One turn sends every row of this set to another row. A few are shown first. Where does it send the rows asked after them?
j_129: -16.6	33.4	5.7	-17.3	20.4	-11.5	1.4	-16.4	-19.2	-14.4	-35.5	-1.5
j_264: 0.5	25.3	16.1	23.2	10.7	22.6	8.0	-16.8	30.4	-33.6	-3.4	-2.6
j_981: -13.5	7.8	-1.1	-29.3	19.0	7.4	11.0	-2.9	-20.9	18.3	-17.8	20.2
j_972: -34.2	-11.1	21.0	-0.9	6.4	0.5	-33.3	-3.6	-7.2	-7.4	-1.9	-30.5
j_534: -19.5	17.4	23.3	22.3	23.2	15.6	-2.2	-15.6	26.4	-40.1	-1.5	9.1
j_771: 14.7	5.6	6.5	14.8	27.6	-26.0	0.0	16.1	10.7	19.7	10.6	18.0
j_580: -27.3	-24.3	18.0	9.7	7.5	17.9	1.9	-20.6	-8.0	-15.0	-11.4	-29.5
j_507: 10.8	-3.7	-5.5	31.0	35.0	-13.1	9.9	19.8	17.9	16.1	-2.5	16.0
j_91: -16.3	-0.3	-18.0	-18.4	0.2	9.0	-21.8	36.3	18.7	1.7	-20.4	-4.1
j_512: -17.6	-9.0	-28.6	-8.7	24.3	17.0	-17.0	7.1	-4.1	11.1	-31.0	21.1
j_349: 17.3	5.7	18.3	-22.2	-10.3	-6.3	6.1	-2.2	-14.4	10.5	5.4	-10.1
j_729: -19.1	24.2	-14.1	-8.3	13.9	3.6	-30.5	-12.8	6.0	-9.7	-46.0	-1.8
j_548: 3.6	20.0	13.8	21.3	-11.8	-2.9	28.3	-4.4	-24.5	2.4	-0.5	0.2
j_197: -16.5	29.5	28.4	1.9	26.0	-4.3	19.9	-18.3	-6.7	-33.2	-7.6	5.7
j_889: 9.9	-10.6	4.2	33.3	-3.6	3.2	11.3	-7.4	-1.8	-33.5	16.9	10.1
j_4: 10.7	-10.7	-13.9	-20.8	-5.2	17.1	6.7	6.6	0.0	14.6	-29.8	-16.4
j_931: -1.6	27.2	-21.4	-9.8	13.9	-6.5	-34.1	-1.1	6.5	-21.5	-32.8	-8.0
j_134: -20.7	14.0	-2.9	15.9	16.2	20.8	-33.1	-12.4	34.4	-25.5	-25.7	5.0
j_736: -8.2	39.4	-2.8	-16.1	24.4	-14.0	4.4	7.2	-11.4	-21.2	-29.9	-10.7
j_807: -2.1	-23.6	-15.7	9.1	3.4	10.7	-20.5	17.4	24.6	-33.5	5.1	7.5
j_491: -16.9	-10.5	-17.7	30.3	25.2	20.0	-28.5	4.5	11.5	-4.7	-4.9	29.2
j_947: -1.2	-18.9	-24.2	22.2	12.0	23.3	-3.4	27.1	15.0	-1.8	-27.1	-14.3
j_188: -6.9	38.7	20.1	4.2	22.8	4.1	30.7	-2.1	3.3	-28.2	-11.1	-6.9
j_119: -12.6	26.8	1.2	-11.0	-9.8	-0.2	8.0	22.3	-12.2	24.1	-23.3	-8.1
j_313: 23.0	0.2	4.4	-8.3	17.6	-20.2	-1.7	2.7	13.9	25.6	5.3	16.7
j_876: -25.8	-23.1	20.0	-3.4	3.0	12.8	-20.5	-19.0	-0.1	-14.3	-1.7	-28.3
j_966: 9.6	8.1	26.3	18.3	2.4	-14.6	-3.0	15.2	-8.8	-9.4	30.2	-3.9
j_151: -2.9	-7.2	0.9	45.7	16.6	2.9	-9.4	32.7	9.9	-17.3	9.9	-6.1
j_486: 24.2	-12.3	-9.7	-6.8	17.7	-3.8	7.2	-2.3	22.3	25.5	-11.3	14.9
j_167: -12.1	3.7	17.1	32.4	19.9	13.5	-7.9	-5.4	4.2	-6.9	24.0	33.0
j_516: -41.0	-3.8	18.2	13.4	14.0	-1.2	-18.5	4.1	-18.4	-2.8	-11.6	-33.2
j_984: 16.4	-14.8	-14.5	17.4	28.0	1.3	13.9	8.2	24.4	19.1	-16.1	14.7
j_634: 3.8	19.2	-8.6	15.4	4.3	15.5	-32.7	-16.9	33.0	-29.9	-16.2	-2.9
j_865: -9.9	15.2	27.1	-4.6	15.3	6.0	17.0	-10.2	-15.7	8.3	16.6	28.1
j_113: -35.8	-12.0	16.1	19.9	14.5	9.7	2.9	-6.9	-19.2	-8.0	-17.8	-33.4

j_634 goes to -> j_264
j_134 goes to -> j_534
Now these:
j_507 goes to -> j_771
j_972 goes to -> j_876
j_947 goes to -> j_151
j_889 goes to -> j_548
j_491 goes to -> j_167

